Each row is where one point has got to under a steady rotation. How many ticks took it there?
The counts run from 0 to 1049.
[141 124 109 111 162 133 108  74 150 126 177 125 137 107 138 102 146 162
 157 128 107 158 170 131 152 124 119 110  82 162  79 125  86 137 172  95
 122 129 122 103 125  90] -> 849
[146 119 139 131 158 132 127  96 162  97 172 144 111 128 131 112 165 149
 158 123 131 118 133 148 158 122 104 119 173 152 114  89  48  99 124 117
 154 145 104 130  89 123] -> 175
[146 169 118 149 164 117 149 100 150  98 141 109 158 123 121 118 130 135
 183 119 130 117 151 132 194 121 114 112 140 164  84 118 119 114 148  74
 126 151 140 114 107  72] -> 578
[160 143 124 160 154 137 159  76 123 106 136 146 110 123 116 114 160 130
 168 113 136 117 112 111 165 136  85 115 162 204  94 133  87 135 132 106
 140 168 153 138 122 104] -> 951
[166 147 169 155 135 114 132 125 139 123 158 159 146 128 108 112 155 159
 176 137 145  94 168 160 158 148 110 111 140 129 113 105 112 102 153 126
 123 161  75 124  71  95] -> 793
[143 152 122 172 117 105 141  90 127 147 145 110 138 100 157 123 152 148
 192 110 139 153 174 158 178 151 109 123  76 182 109 124 138 168 161 126
 139 131  90 120 131 121] -> 502
[129 150 117 173 138 105 162 101 143  84 143 136 125 143 156 133 140 115
 208 109 131 118 143 140 174 144 110 115 140 179  91 114  80 113 145 112
 158 153 150 102 125 105] -> 805
[146 178 131 163 168 104 113 107 116 116 141 150 125 104 111 134 166 163
 153 154 128 174 162 147 159 122 147 126 110 156  70  92  88 159 134  82
  95 139 115 141 111 131] -> 497
[117 142 116 178 122 145 151  89 136 134 162 127 121 114 130 107 148 152
 204 117 158 111 145 166 133 156 111  90 135 194 122 131  81 133 148 113
 169 156 140 110 130 104] -> 531
[130 157 104 171 128 135 133 111 156 122 158 143 115  92 157 123 177 149
 160 117  74 157 149 126 139 126  74  91 113 141 110  92  66 166 153 113
 116 151 113 118 100 123] -> 868
[171 137 145 132 175 113 108 104 145 148 165 155 140 143 100 115 166 156
 171 106 146 153 177 127 178 173  82 156  98 151 100 133 100  99 125 122
 107 150 110 137 108 114] -> 707
[159 120 112 133 131 138 142  75 145 139 136 151 121 103 146  73 163 143
 186 143 116 127 143 146 163 128 136 106 130 199 102 131 101 163 170 107
 126 138 119 132 135 113] -> 107
[171  98 129 135 140 106 128  94 182 131 150 150 117 144 147  77 166 128
 175 110 127 115 148 126 151 147  99 120 144 160 123  99  89  91 169 125
 130 169 110 115 119  96] -> 823
[171 151 126 177 140 109 130  86 150 112 169 144  96 110 142 115 126 164
 140 110 123  95 153 117 179 109 113  90 152 150 113 126  89 124 184 131
 134 170 110  97 103  96] -> 929
[136 126 149 140 139 141 135  93 114 119 157 122 112  94 133  91 175 139
 154 117 147 144 141 144 130 178  97 118 138 198 116 122  88 149 148 119
 167 166 104 107 164  90] -> 256
[147 143 122 170 132 121 131 139 138 154 178 138 140 126 122 124 120 141
 212 115 131 127 190 154 153 126 106 128 101 137 108 116 101 109 135 147
 148 173 135 123  79  86] -> 307
[136 166 133 172 159 142 143 108 142  98 162 155 102 107 123 110 116 151
 187 127 133 114 166 131 167 126 120 107 152 164  96 148  84 150 138 110
 146 163 125 107 105  84] -> 303
[152 166 119 189 152 112 127  74 160 107 172 142  89 121 123 125 163 180
 138 120 163 138 148 124 167 138 100 106 166 160 114 131  66 135 139 103
 137 122 108 120 108 149] -> 783
[132 164 142 159 161 118 157  97 154  90 159 136  89 139 126 111 142 137
 183 153 157 155 181 157 155 107 116 139 153 173  92 133 110 139 118 103
 118 115  97 138  81 107] -> 665
[133 138 140 113 155 131 158  82 144 102 135 125 152 122  85 122 151 129
 181 131 145 149 149 139 197 132  98 137 138 168  98 110 124 125 138  61
 123 161 110 130 117  77] -> 833
[147 120 148 156 112 121 129 103 159 148 165 125 105 109 130  86 184 143
 146 141 134 137 169 168 117 121 122 107 150 139 132  63  92 121 171 138
 127 159  68 120 103  90] -> 399
[172 147 128 152 145  98 129 116 153 134 145 151 132 125 133 108 136 133
 199 112 136 135 183 128 200 133 113 145 100 145 102 137 129 132 149 132
 124 164  90 113 117 109] -> 79
[137 133 135 164 108 108 160 101 113 146 123 132 134 108  96 137 148 122
 169 122 111 169 158 138 191 123  97 129 104 147 117  84 100 134 182 117
 103 190 117 123 114 101] -> 837
[154 154 140 146 143 115 139  91 139  86 140 130 144 107 134  98 168 149
 136 134 101 121 130 130 145 165 119 111 147 158  96  89  77 139 182  82
 104 179 113  99 137  90] -> 489
[166 120 137 181  96 123 148  79 122 136 167 152  83 121 128 103 148 135
 153 142 119 121 155 146 134 105  96 110 161 160 129 118  97 132 171 149
 118 168 101 135  76 109] -> 673
[122 133 156 132 150 136 135 101 102 138 158 108 164 123 104 132 182 129
 164 117 111 149 140 167 144 151  72 134 119 188  88 102  97 108 121 106
 114 151 127 168 106  83] -> 601
[171 121 115 130 173 127 113  80 157 115 172 159  77 134 130  98 134 152
 163 121 150 143 168 110 155 119 129 131 136 171  86 139  66 128 149 120
 139 160 135 112 131  99] -> 195
[165 149  93 142 135 120 154  83 145 105 149 156 147 107 141 123 161 149
 186  93 113 134 136 103 169 161  67 122 109 137 107 126  98 147 150 108
 139 178 127 108 126 111] -> 217
[111 161  88 166 122 126 145  89 140 113 160 124 152 118 139 152 156 169
 196 110 132 146 151 163 132 161  85 115 100 137 110 104  98 142 140  93
 132 142 114 107  99 124] -> 640
[148 139 123 158 132 118 117 125 136 172 143 138 140 101 132 112 146 137
 194 132  88 170 186 152 172 112 110 114  74 165 101 108 101 149 152 127
  99 144 121 130 109 114] -> 730
[188 138 147 124 144 109 115 134 135 138 146 149 128 125 141 108 151 146
 184 108 111 140 166 149 189 121 119 150 126 156 105 115 107 132 142 107
 122 207  95 142 117  99] -> 960
[142 129 142 141 166 119 135  84 144 108 140 159 101 122 124 119 168 127
 171 154 149 106 129 140 150 106 143  89 140 175  74  74  74 120 143 137
 148 120 127 115  99 119] -> 801
[161 127 170 164 135 112 157  97 109 128 166 156 136 131 126 121 170 110
 176 129 156 123 158 146 147 176  97 138 117 146 101 104 104 111 127 182
 138 158 102 139  92  98] -> 796
[138 170 126 193 122 107 150 109 119 131 147 103 144  91 134 121 153 135
 166 141 120 162 179 166 137 125 117 139  93 139  94  76 121 154 140 133
 109 141 112 130  92  85] -> 1004
[141 139 112 182 104 107 136  85 124 138 197 103 108 116 148 138 155 174
 141  95 145 132 152 145 120 145  82 107 112 150 121 113 109 129 164 133
 145 161 112  98 113  96] -> 278
[143 153 128 156 142 110 139 106 107 142 140 143 126 114  90 134 192 144
 176 123 153 182 157 130 136 170  89 154  94 176  99 120 135 154 133  94
 105 167 109 142 130 107] -> 982
[101 162 149 159 157 142 116 132 138 127 189 113 119 102 113 126 168 138
 158 120 123 171 174 150 120 140  79 102 104 163  99  93  77 118 130 119
 138 122 110 101 115  89] -> 514
[136 143 122 176 130 123 168  63 115 114 143 114 159 100 121 111 166 126
 132 116  97 129 124 122 137 156  71 126 113 157  96  96  79 126 154 151
 122 157 146 128 111  84] -> 719
[155 158 134 150 150 135 139 101 120 126 171 145 145 112 145 109 166 161
 174 118 128 135 160 157 145 177  93 145 114 179 101 155  82 160 101 105
 125 145 100 154 112 127] -> 873
[113 153 126 163 138 141 123  73 124 127 179 146  99 102 112 122 157 175
 125 138 124 161 156 144 128 138  97 107 126 168 104 142  64 151 159  79
  99 126 121 123 118 128] -> 134
[179 134 130 124 145 112 119 122 125 121 151 163 128 123 147 110 135 143
 183 124  98 132 164 143 177 109 113 137 133 154  93 128 112 136 159  94
 103 205 108 142 104  86] -> 959
